One turn sends every row of this set to another row. A few are shown first. Where does it send the rows asked after them?
K729: 9.7  -1.9  9.9  -1.8  -4.5  1.8  -16.3  -9.3  9.2  -9.6  -0.8  30.1  8.1  5.0  -3.7  -11.0  25.0  14.8  -18.2  9.7  1.0  0.7  -7.3  2.2  -18.8  5.8  -1.2  6.0  2.7
K129: 3.2  -5.0  3.8  8.4  4.1  4.4  -7.2  -2.6  16.3  2.1  12.3  8.6  -2.1  11.6  -18.6  -10.3  11.2  -4.5  -7.8  -7.5  -8.8  -6.5  -0.7  12.6  -25.4  -22.2  -27.0  5.0  5.8
K546: 3.2  -4.7  1.5  6.0  7.1  3.9  -6.7  -6.5  18.0  -0.5  12.2  7.3  -2.6  13.7  -23.9  -3.7  5.2  -2.7  -3.3  -4.1  -5.3  -4.3  -7.6  12.6  -2.9  -21.2  -24.8  0.7  11.2
K675: -1.8  2.4  4.2  -2.7  20.4  30.3  -5.4  -7.4  12.2  -3.9  1.9  12.4  -8.2  -12.7  -7.1  -1.4  9.3  2.1  -5.0  -1.6  -9.3  -5.9  -5.4  -0.3  -4.2  -4.6  -19.1  6.4  6.0
K259: -10.9  -8.4  -1.9  -17.1  -11.5  -10.2  -9.9  -0.3  9.2  1.3  18.7  9.6  7.4  7.6  9.1  3.9  3.3  3.2  1.8  -11.9  -6.0  5.0  0.7  -9.5  -8.5  32.1  -8.3  -0.4  3.9
K884: 5.7  -5.3  11.1  6.5  7.4  3.2  -1.2  -4.0  10.2  -1.8  8.6  13.2  -8.6  7.8  -20.8  -3.5  2.5  -10.6  -2.6  -1.5  -18.0  -4.1  -4.0  14.6  -12.6  -23.1  -26.7  5.6  -0.9
K763: -8.4  -5.9  9.9  -21.8  -13.3  -12.5  -3.1  -1.5  5.6  -2.6  15.1  17.5  -1.4  6.4  9.9  7.2  -11.7  -4.0  6.4  -10.5  -13.4  3.1  -2.4  -5.5  -1.9  27.0  -8.9  6.2  -5.9
K922: -6.8  -11.5  -2.5  -8.8  -19.2  -5.9  -10.8  -0.7  9.0  -4.8  19.1  3.6  1.4  6.9  0.7  -6.8  1.9  1.2  6.0  -12.3  6.2  12.1  -8.9  -10.3  -15.5  31.3  -10.0  2.0  -1.9
K144: 13.1  -11.1  5.6  -8.4  -0.6  12.0  6.3  0.7  24.5  3.6  15.4  10.9  21.9  3.6  -12.2  -2.0  -4.5  -23.5  -17.0  17.4  -11.8  -2.7  -2.9  -1.0  -1.6  8.0  -12.8  8.9  -2.3
K979: 10.5  0.2  25.9  -8.9  -12.5  -1.4  -9.6  -11.9  7.2  -13.5  -0.6  36.8  -1.6  7.5  0.2  -11.7  6.0  6.7  -13.4  6.2  -3.1  -4.5  -9.6  5.8  -14.5  -5.3  0.0  14.8  -7.1
K14: 9.6  -10.4  7.0  -10.9  -10.6  9.9  3.1  -0.5  30.9  5.5  23.0  7.2  24.2  10.1  -7.7  -11.0  -6.7  -21.4  -18.8  7.7  -1.5  -7.8  -0.7  -1.7  -7.9  1.0  -10.7  11.2  2.1
K780: -2.1  -8.3  6.2  -13.6  -16.8  -7.9  -2.1  -1.8  6.7  -8.6  11.8  13.9  -7.8  4.6  -1.1  0.2  -14.7  -4.1  10.2  -7.5  -1.4  10.6  -14.3  -4.9  -3.6  29.6  -11.7  8.7  -10.9
K117: 8.8  -15.3  12.7  -7.6  -7.2  11.9  3.7  0.7  19.8  4.3  22.8  4.6  21.6  4.2  -6.6  -10.0  1.7  -27.5  -17.1  12.0  -14.8  -2.8  5.0  -5.3  -13.5  0.5  -10.1  7.8  -5.5
K395: -6.2  -5.2  2.9  -17.1  -11.4  -11.3  -3.7  4.4  8.2  2.4  11.5  20.3  3.0  3.5  12.5  3.0  -1.8  -0.4  -1.3  -10.8  -14.1  1.5  2.9  -4.6  -25.4  33.2  -13.4  9.2  -7.2
K982: -3.1  7.1  6.0  -8.2  8.3  27.5  -6.2  -7.8  23.3  -1.6  6.2  14.1  -8.5  -4.2  -2.0  -10.2  -1.1  5.7  -7.9  -13.0  3.6  -15.3  -6.0  2.6  -12.5  -11.5  -19.0  15.0  8.4
K13: -1.0  -9.3  2.8  -7.3  -15.1  -5.7  -2.9  3.8  4.5  -4.4  9.5  14.9  -4.3  -0.2  2.4  -4.2  -1.4  -3.7  3.7  -7.7  -6.9  11.1  -6.8  -5.2  -30.2  34.0  -15.5  10.3  -15.6
K856: 5.2  -5.6  22.0  -6.5  -10.0  0.3  -17.1  -16.4  2.0  -15.3  7.4  22.7  3.0  7.9  -3.8  -10.5  18.2  8.0  -9.0  8.0  -0.5  3.5  -9.2  -1.9  3.9  -5.1  6.2  0.8  2.1
K526: -7.3  -0.5  17.0  -5.0  8.0  28.6  -8.0  -9.6  8.8  -4.3  12.4  6.3  -11.0  -9.6  0.2  -12.2  8.8  -4.3  -3.0  -11.4  -9.2  -9.0  1.2  -3.9  -13.4  -17.8  -14.3  8.1  1.4

K117 turns into -> K144
K763 turns into -> K259
K884 turns into -> K546
And these:
K780 turns into -> K922
K675 turns into -> K982
K729 turns into -> K979

One turn sends every row of this set to another row. A few are shown first. Where does it send the rows asked after them?
K287: -11.1  8.0  16.0  -18.3  -29.0  11.5  8.1  -6.0  -9.1  3.5  1.6  -6.3  2.1  -13.9  -8.5  -1.2  18.1  -15.8  5.1  -7.0
K318: -12.2  0.3  -11.0  -0.7  -27.0  -5.8  16.0  -7.0  -8.3  4.5  20.0  1.2  -8.4  -4.1  -3.3  -1.9  -0.7  -19.9  4.6  -3.5
K600: 2.9  11.3  4.8  -12.5  -2.2  12.5  -0.1  1.5  -2.3  5.4  -0.2  7.2  -10.3  8.9  9.0  -8.4  12.7  5.0  -11.2  8.5
K658: -21.7  0.1  1.5  0.9  -29.7  -7.5  8.5  -15.2  -12.5  8.0  12.5  -0.5  -8.7  1.0  -7.5  6.8  -4.1  -14.6  11.7  -7.6
K482: 6.6  9.1  -7.0  11.5  -21.4  1.6  18.9  -5.6  -13.5  -10.3  3.0  -4.7  -10.7  14.1  6.6  -9.2  0.4  -6.4  -20.5  -2.5
K35: 6.6  -9.9  19.2  -4.9  -5.3  6.9  24.9  4.9  0.6  15.4  6.8  -4.4  -2.8  9.6  6.2  -1.3  1.9  -2.9  -2.8  11.3
K697: -1.4  20.5  22.1  10.3  -13.7  11.6  -3.9  7.1  -5.6  2.3  9.8  -5.0  -8.2  7.5  -0.6  6.3  10.4  1.2  -19.9  -23.2
K452: -13.3  4.6  25.6  14.2  -14.2  6.2  13.7  13.1  -4.8  9.8  7.5  6.7  -19.8  8.0  5.6  1.0  9.7  14.6  -15.0  -9.0
K996: -5.8  11.4  3.8  -7.3  -30.2  6.0  10.6  5.6  1.5  16.2  9.5  -2.3  -1.8  -16.7  -6.5  8.4  9.6  -19.1  -0.5  -4.8
K101: 0.7  -9.0  32.8  -3.4  -0.7  12.4  16.4  2.8  -3.9  19.4  3.1  -8.2  -0.4  7.8  -2.3  3.3  5.7  1.9  -6.4  -0.6
K605: -8.0  1.8  16.8  6.1  -11.5  6.9  23.8  13.3  -10.3  -0.2  5.0  8.6  -15.5  4.0  11.0  -14.1  14.8  8.9  -17.4  -0.3
K591: 12.0  6.8  11.7  21.7  -22.5  -2.3  20.7  -9.2  -18.0  9.7  2.2  -1.4  -20.8  8.6  0.9  -17.4  5.7  -12.3  -12.4  -8.2
K337: 14.0  14.4  16.9  13.2  -16.4  -1.6  14.2  4.2  -16.4  17.0  8.8  4.7  -16.0  1.6  4.6  -16.4  13.6  -13.5  -12.8  -12.3
K214: 11.6  15.8  30.0  13.8  -20.5  6.6  5.4  0.7  -7.3  11.2  13.1  -1.5  -20.8  6.1  0.4  -11.5  17.3  -7.1  -7.8  -18.9
K539: -6.1  7.9  -1.4  -14.8  -37.0  -2.5  12.1  -6.7  -8.9  15.1  5.1  -0.8  -2.1  -6.6  -3.2  7.7  6.8  -16.2  6.7  -0.4
K820: -21.3  -7.4  11.9  -5.5  -18.5  4.9  6.3  -17.8  -6.3  -0.7  3.1  -5.6  -5.6  -8.5  -14.6  2.9  3.6  -18.8  4.7  -19.3
K282: -4.0  0.8  -1.8  -19.5  -29.1  -1.1  9.0  -8.0  0.3  11.0  7.8  0.5  -4.6  -8.1  -3.8  7.9  7.7  -20.2  5.7  -9.8
K557: 9.5  8.2  24.7  22.5  -26.9  5.9  11.7  -12.7  -8.9  4.0  6.5  -7.7  -25.6  13.0  -3.6  -12.7  9.4  -5.8  -7.1  -14.9
K360: -9.3  -0.2  12.6  -17.1  -25.0  10.9  7.2  -9.4  2.4  1.0  1.0  -6.1  -2.7  -13.9  -9.9  3.3  13.1  -20.0  4.3  -13.1
K169: 0.6  -1.8  9.6  0.8  -25.0  5.7  25.5  -1.2  -15.0  1.0  -0.1  1.9  -18.7  15.2  7.5  -10.8  15.3  16.2  -18.9  -0.1
K573: -27.1  0.3  18.7  -2.9  -21.5  6.8  4.6  -14.3  -12.9  -3.8  9.2  -6.1  -4.4  -6.4  -12.9  -1.7  7.3  -14.0  10.2  -14.4
K543: -15.8  -6.4  -2.6  -7.8  -22.9  -7.2  7.9  -16.7  -8.1  8.8  9.8  1.2  -7.7  -2.4  -8.5  7.5  -1.9  -18.9  6.3  -15.5
K616: 0.2  4.8  -5.5  -3.4  -6.5  2.6  2.5  -11.7  -12.4  12.2  -5.0  6.1  -13.8  18.7  4.1  -2.1  1.3  8.4  -14.2  7.2
K308: 3.6  19.4  4.9  9.0  -9.1  5.1  11.6  15.1  -9.8  1.4  4.7  2.6  -2.9  -1.3  8.6  -5.0  6.8  -11.1  -23.4  -7.4
K326: -9.2  9.1  19.9  1.8  0.5  20.1  -5.3  -1.5  5.1  -1.0  -2.6  1.2  -14.5  8.4  1.1  -3.7  8.1  6.9  -7.9  3.2
K476: -12.6  5.6  18.7  -7.6  -28.7  16.1  3.0  -10.2  -7.7  7.1  5.0  -13.2  -2.3  -10.9  -19.2  5.7  16.5  -9.5  -3.4  -19.0
K862: 2.0  10.3  9.8  13.0  -25.9  8.4  3.1  -13.3  -9.6  -9.1  7.9  -12.3  -16.4  23.0  -2.6  2.3  3.9  5.8  -16.7  -18.2
K783: -1.6  -15.1  28.2  -3.2  -3.3  7.3  13.5  -10.0  -10.9  14.7  11.0  -9.6  -5.8  21.0  -4.3  2.1  3.5  8.3  -3.0  -6.7
K958: -4.6  1.1  18.3  8.9  -27.7  4.9  15.4  -1.4  -9.3  11.0  2.3  0.3  -22.9  19.1  2.6  4.4  10.2  22.0  -16.5  -8.7
K75: -19.3  -5.6  3.6  -1.4  -25.8  4.1  8.6  -23.0  -17.7  -4.8  15.4  -9.5  -8.8  1.7  -16.5  -4.7  6.3  -10.6  2.0  -17.9
K37: -11.9  2.5  10.3  10.6  -4.0  10.5  -2.7  -14.4  -5.1  5.7  -7.5  -0.3  -18.0  18.0  -3.8  2.6  -3.6  10.3  -10.6  1.5
K784: 4.6  -15.8  14.6  -4.8  -8.0  2.0  21.7  -8.2  -6.4  10.5  14.3  -5.8  -8.1  22.7  4.3  -2.8  -0.4  3.2  0.6  5.2

K539 turns into -> K287
K326 turns into -> K37
And these:
K308 turns into -> K697
K101 turns into -> K783
K282 turns into -> K360
K452 turns into -> K958
K476 turns into -> K75
K214 turns into -> K557

